In the data rows, zero lies at 4.5, halfway between 4 and 5.
Some points:
array([5, 6, 5, 2, 5, 6, 3, 2, 3, 8, 4, 7, 3, 8, 7, 3, 5, 6, 4, 2, 6, 6,
       5, 4, 5, 5, 4, 2, 3, 7, 3, 4])
array([6, 5, 5, 4, 3, 4, 2, 3, 4, 3, 5, 3, 4, 2, 5, 3, 8, 3, 5, 3, 6, 2,
       4, 3, 6, 9, 4, 4, 4, 7, 5, 5])
array([3, 3, 6, 7, 5, 4, 3, 4, 7, 2, 6, 4, 2, 6, 4, 7, 3, 4, 6, 4, 6, 5,
       9, 8, 1, 4, 6, 8, 5, 1, 5, 5])
array([3, 4, 3, 3, 4, 5, 4, 6, 4, 6, 4, 4, 6, 4, 6, 6, 3, 6, 5, 5, 6, 4,
       5, 3, 4, 4, 4, 6, 3, 4, 6, 2])
array([2, 4, 8, 4, 6, 0, 1, 2, 2, 5, 6, 7, 4, 4, 6, 6, 4, 6, 0, 6, 2, 5,
       2, 1, 6, 5, 9, 8, 5, 3, 4, 4])
array([5, 6, 3, 2, 5, 0, 7, 5, 1, 5, 6, 8, 6, 4, 1, 6, 7, 9, 6, 4, 6, 4,
       3, 6, 2, 4, 5, 4, 9, 5, 2, 5])
array([6, 2, 3, 6, 7, 9, 0, 0, 9, 4, 3, 4, 5, 2, 2, 5, 2, 9, 5, 7, 5, 4,
       5, 6, 3, 8, 4, 4, 6, 4, 3, 6])
array([6, 5, 4, 4, 6, 3, 5, 6, 6, 5, 3, 7, 5, 7, 6, 4, 7, 5, 4, 4, 3, 3,
       6, 5, 1, 6, 4, 4, 2, 5, 3, 3])
array([6, 4, 7, 5, 4, 3, 6, 4, 5, 5, 8, 3, 6, 2, 7, 8, 4, 6, 2, 5, 4, 2,
       6, 5, 4, 4, 6, 5, 3, 7, 1, 5])
array([7, 4, 5, 6, 5, 5, 3, 5, 5, 5, 4, 2, 4, 6, 5, 6, 4, 4, 4, 6, 4, 4,
       3, 5, 6, 3, 5, 4, 3, 4, 3, 3])
array([5, 6, 6, 7, 7, 4, 8, 4, 5, 6, 2, 7, 7, 5, 5, 2, 3, 6, 5, 5, 3, 5,
       3, 8, 6, 5, 6, 4, 5, 6, 8, 5])
array([4, 3, 7, 8, 3, 4, 2, 5, 3, 6, 9, 6, 5, 9, 2, 4, 2, 6, 8, 5, 4, 7,
       2, 4, 3, 8, 0, 5, 3, 4, 5, 4])
array([0, 4, 6, 6, 4, 4, 4, 4, 2, 4, 4, 4, 7, 1, 6, 4, 7, 4, 3, 7, 7, 4,
       1, 6, 3, 6, 3, 6, 3, 6, 4, 3])
array([2, 3, 4, 6, 4, 3, 8, 0, 7, 7, 4, 4, 3, 1, 3, 3, 4, 2, 3, 2, 2, 5,
       5, 3, 4, 5, 1, 4, 6, 3, 5, 1])
array([1, 3, 1, 7, 2, 3, 7, 4, 7, 7, 4, 5, 4, 7, 4, 4, 4, 3, 5, 6, 8, 3,
       8, 5, 5, 7, 6, 4, 6, 5, 1, 7])
array([7, 3, 6, 4, 2, 7, 7, 4, 4, 4, 4, 5, 4, 5, 5, 5, 6, 4, 6, 6, 3, 5,
       4, 4, 5, 3, 5, 5, 5, 3, 5, 4])
array([3, 6, 0, 4, 4, 5, 3, 5, 2, 5, 3, 5, 3, 3, 6, 6, 3, 2, 5, 6, 6, 7,
       1, 5, 6, 6, 4, 6, 4, 5, 5, 6])
array([5, 9, 7, 1, 0, 3, 1, 3, 8, 5, 3, 4, 2, 4, 3, 4, 4, 6, 6, 4, 5, 6,
       4, 5, 5, 2, 4, 5, 3, 4, 5, 7])
array([2, 5, 5, 3, 5, 7, 6, 4, 6, 6, 7, 4, 6, 5, 6, 5, 4, 4, 3, 4, 7, 3,
       5, 4, 4, 3, 5, 7, 5, 6, 5, 4])
array([4, 2, 5, 6, 5, 5, 4, 4, 3, 7, 3, 5, 2, 2, 3, 6, 6, 6, 4, 2, 3, 6,
       5, 2, 4, 1, 3, 4, 5, 6, 3, 5])
array([1, 4, 2, 4, 5, 5, 5, 6, 4, 4, 3, 5, 6, 4, 7, 5, 4, 6, 6, 6, 5, 4,
       4, 2, 3, 3, 3, 7, 3, 4, 5, 2])
array([3, 3, 3, 1, 4, 5, 5, 7, 4, 2, 3, 6, 2, 3, 5, 5, 3, 4, 2, 5, 4, 7,
       5, 5, 5, 7, 4, 4, 3, 5, 5, 6])
array([5, 4, 6, 2, 5, 5, 5, 5, 5, 5, 6, 4, 6, 3, 4, 5, 4, 3, 4, 4, 6, 4,
       6, 5, 6, 4, 5, 5, 4, 5, 5, 6])
array([6, 4, 5, 5, 4, 3, 5, 5, 5, 4, 4, 6, 3, 6, 3, 4, 7, 6, 3, 5, 5, 3,
       6, 8, 4, 5, 5, 3, 0, 4, 6, 0])
array([6, 3, 2, 1, 4, 2, 6, 4, 2, 6, 6, 2, 5, 4, 3, 4, 3, 6, 3, 6, 7, 5,
       7, 5, 7, 4, 3, 6, 2, 2, 8, 7])
array([5, 2, 7, 3, 6, 5, 5, 6, 6, 2, 4, 6, 4, 2, 5, 4, 3, 4, 7, 3, 6, 5,
       5, 3, 8, 4, 6, 6, 3, 5, 3, 2])
array([6, 6, 4, 5, 6, 5, 4, 3, 1, 2, 4, 4, 4, 6, 4, 5, 4, 3, 4, 5, 6, 4,
       7, 5, 4, 4, 6, 4, 5, 6, 5, 3])
array([6, 2, 2, 5, 4, 6, 5, 1, 5, 6, 6, 6, 3, 3, 4, 4, 7, 3, 5, 1, 2, 7,
       4, 4, 5, 2, 6, 7, 6, 5, 6, 6])
array([3, 2, 3, 4, 6, 4, 3, 7, 4, 4, 4, 3, 3, 5, 4, 3, 4, 4, 1, 3, 4, 6,
       3, 6, 1, 3, 3, 2, 5, 6, 3, 6])
array([5, 1, 4, 5, 1, 5, 3, 5, 9, 7, 4, 7, 5, 5, 4, 0, 1, 5, 2, 8, 8, 4,
       6, 3, 3, 4, 9, 4, 8, 5, 4, 6])
array([3, 5, 5, 2, 6, 7, 7, 5, 4, 4, 7, 4, 4, 5, 4, 4, 4, 4, 4, 3, 4, 4,
       7, 4, 5, 4, 4, 5, 2, 5, 5, 7])
array([4, 6, 4, 3, 6, 6, 6, 5, 5, 5, 6, 3, 3, 5, 6, 7, 3, 4, 4, 6, 2, 4,
       5, 6, 4, 4, 5, 4, 3, 6, 4, 7])
array([0, 2, 5, 6, 5, 3, 2, 5, 5, 7, 3, 7, 2, 6, 1, 6, 6, 2, 9, 8, 3, 1,
       7, 5, 5, 6, 8, 1, 4, 4, 4, 8])
array([3, 4, 4, 3, 4, 4, 5, 6, 7, 3, 4, 6, 5, 7, 6, 5, 4, 6, 4, 1, 5, 4,
       3, 7, 7, 5, 3, 4, 7, 3, 4, 4])
array([5, 4, 4, 4, 4, 4, 7, 3, 5, 4, 5, 3, 6, 6, 2, 4, 6, 4, 5, 7, 5, 7,
       5, 4, 6, 3, 4, 3, 4, 5, 2, 3])
array([5, 6, 2, 5, 7, 6, 4, 5, 5, 4, 6, 2, 4, 7, 3, 7, 6, 4, 2, 6, 4, 5,
       4, 2, 7, 3, 5, 5, 5, 5, 3, 4])
array([4, 4, 6, 5, 5, 6, 5, 4, 5, 2, 4, 5, 4, 5, 6, 4, 5, 5, 3, 3, 6, 2,
       4, 6, 7, 5, 3, 4, 4, 3, 5, 5])
array([4, 5, 6, 7, 7, 4, 7, 3, 5, 5, 3, 6, 6, 5, 6, 4, 4, 6, 5, 5, 3, 7,
       5, 7, 6, 5, 6, 4, 5, 7, 8, 5])
array([2, 8, 6, 7, 4, 2, 2, 6, 6, 3, 3, 0, 2, 5, 7, 1, 8, 7, 5, 4, 5, 7,
       6, 5, 6, 2, 4, 6, 6, 5, 7, 6])
array([5, 8, 3, 5, 4, 6, 2, 5, 4, 5, 7, 5, 4, 2, 6, 0, 5, 6, 5, 5, 1, 2,
       8, 5, 7, 5, 4, 4, 7, 4, 4, 3])
array([4, 6, 4, 6, 3, 4, 4, 4, 5, 5, 3, 5, 8, 6, 6, 7, 5, 4, 3, 1, 7, 5,
       5, 6, 7, 5, 4, 3, 6, 2, 5, 4])
array([6, 5, 2, 6, 3, 2, 3, 3, 8, 3, 4, 6, 3, 6, 4, 5, 4, 3, 4, 2, 4, 2,
       1, 3, 3, 3, 4, 7, 3, 9, 4, 5])
array([3, 6, 4, 1, 5, 3, 4, 4, 5, 5, 3, 3, 6, 4, 2, 4, 2, 1, 4, 6, 2, 4,
       4, 7, 4, 4, 3, 4, 5, 2, 1, 3])
array([7, 3, 6, 4, 3, 3, 6, 2, 2, 3, 5, 2, 5, 6, 7, 3, 3, 3, 7, 6, 4, 3,
       4, 3, 3, 2, 5, 2, 4, 3, 4, 5])
array([5, 3, 4, 5, 5, 5, 5, 3, 4, 4, 5, 2, 5, 6, 5, 3, 6, 5, 4, 6, 4, 5,
       4, 2, 3, 2, 5, 1, 5, 4, 5, 4])
array([6, 6, 4, 5, 5, 4, 3, 3, 1, 2, 5, 3, 4, 7, 4, 6, 3, 3, 4, 4, 5, 5,
       7, 4, 3, 4, 7, 3, 6, 6, 6, 3])
array([4, 4, 6, 2, 4, 5, 6, 6, 7, 3, 7, 2, 2, 4, 5, 5, 4, 4, 5, 6, 2, 9,
       3, 5, 3, 5, 6, 2, 8, 6, 3, 2])
array([6, 4, 4, 6, 2, 3, 6, 4, 5, 4, 5, 4, 6, 2, 4, 7, 3, 5, 3, 5, 3, 4,
       4, 3, 4, 5, 4, 1, 5, 3, 9, 6])
array([5, 5, 6, 6, 5, 7, 6, 5, 3, 2, 3, 6, 4, 5, 5, 5, 3, 5, 5, 3, 6, 4,
       4, 3, 7, 4, 3, 4, 6, 2, 3, 6])
array([6, 6, 5, 8, 3, 6, 4, 3, 5, 5, 4, 7, 8, 4, 6, 6, 4, 3, 5, 4, 5, 5,
       3, 6, 6, 1, 5, 4, 4, 4, 5, 5])
array([5, 6, 3, 7, 4, 4, 1, 7, 5, 6, 6, 4, 5, 2, 7, 2, 6, 6, 5, 4, 2, 5,
       8, 5, 7, 4, 3, 4, 6, 4, 3, 3])
array([2, 6, 3, 7, 1, 6, 6, 6, 1, 3, 4, 3, 8, 4, 2, 3, 5, 6, 4, 2, 3, 6,
       3, 3, 2, 8, 9, 6, 0, 0, 1, 5])
array([4, 5, 4, 5, 7, 3, 6, 8, 5, 5, 6, 4, 2, 3, 2, 4, 1, 6, 8, 1, 7, 1,
       2, 5, 7, 3, 5, 2, 3, 5, 6, 2])
array([3, 3, 6, 1, 4, 6, 1, 6, 4, 7, 6, 5, 9, 4, 4, 5, 7, 4, 6, 3, 5, 4,
       2, 5, 3, 3, 5, 3, 5, 6, 7, 5])
These points spread out most along one direction. Take the direction at right angles to it along which they spread out most. Go by this last direction. How far along it is each point below, from 0 to 99? The average is 50, and the first point in the table lies past the average. One standard deviation of the points above along it is 16.
array([2, 5, 3, 2, 5, 5, 5, 5, 4, 4, 3, 5, 6, 4, 6, 6, 3, 7, 6, 6, 5, 3,
       4, 2, 3, 3, 3, 6, 3, 4, 6, 2]) 34
array([6, 2, 5, 3, 4, 4, 3, 9, 3, 5, 3, 5, 4, 4, 4, 6, 5, 3, 4, 5, 4, 7,
       6, 7, 4, 5, 5, 5, 4, 5, 6, 4]) 43
array([4, 5, 5, 5, 5, 3, 4, 4, 4, 2, 4, 3, 8, 4, 2, 5, 4, 1, 5, 5, 3, 6,
       8, 5, 5, 5, 3, 4, 5, 6, 4, 4]) 47
array([4, 4, 4, 5, 7, 6, 4, 5, 3, 4, 4, 4, 5, 4, 4, 3, 4, 2, 3, 5, 4, 6,
       4, 6, 3, 3, 3, 4, 3, 5, 1, 7]) 38
array([6, 4, 5, 5, 4, 5, 5, 5, 4, 4, 4, 3, 4, 5, 6, 6, 4, 6, 7, 4, 6, 6,
       3, 4, 6, 5, 4, 3, 5, 4, 2, 5]) 50
array([6, 6, 8, 6, 3, 4, 6, 6, 3, 7, 0, 3, 3, 5, 2, 4, 4, 4, 4, 5, 4, 2,
       3, 2, 3, 7, 2, 9, 6, 8, 4, 4]) 44
array([6, 2, 5, 4, 4, 5, 5, 7, 6, 2, 6, 4, 5, 7, 5, 3, 5, 5, 4, 4, 3, 1,
       3, 5, 6, 5, 3, 6, 4, 2, 6, 6]) 53
array([5, 4, 2, 3, 5, 5, 4, 5, 2, 4, 5, 5, 4, 4, 5, 4, 4, 2, 5, 4, 6, 6,
       3, 7, 4, 5, 5, 7, 6, 5, 4, 4]) 40
array([3, 5, 5, 4, 2, 9, 7, 3, 3, 4, 4, 6, 4, 5, 4, 6, 7, 5, 4, 4, 3, 5,
       5, 3, 3, 5, 4, 3, 6, 4, 8, 4]) 48
array([8, 6, 5, 3, 9, 2, 6, 5, 8, 6, 3, 5, 7, 5, 7, 5, 5, 4, 7, 2, 4, 6,
       5, 2, 2, 9, 5, 4, 4, 4, 6, 4]) 54
array([7, 9, 6, 6, 7, 4, 5, 5, 6, 4, 8, 8, 1, 2, 4, 3, 8, 3, 4, 7, 9, 5,
       4, 3, 2, 5, 4, 3, 2, 1, 5, 6]) 52
array([6, 3, 5, 4, 5, 5, 6, 2, 4, 9, 4, 1, 2, 4, 5, 4, 6, 4, 6, 3, 4, 4,
       4, 6, 4, 5, 5, 7, 6, 3, 4, 3]) 57
array([5, 6, 6, 6, 6, 7, 4, 7, 4, 5, 3, 6, 5, 5, 4, 6, 3, 3, 2, 3, 5, 3,
       4, 3, 5, 4, 3, 5, 7, 1, 6, 5]) 53
array([5, 5, 4, 3, 6, 5, 5, 4, 6, 1, 3, 2, 5, 8, 2, 5, 6, 5, 4, 7, 4, 4,
       3, 4, 7, 4, 5, 4, 6, 5, 5, 4]) 53
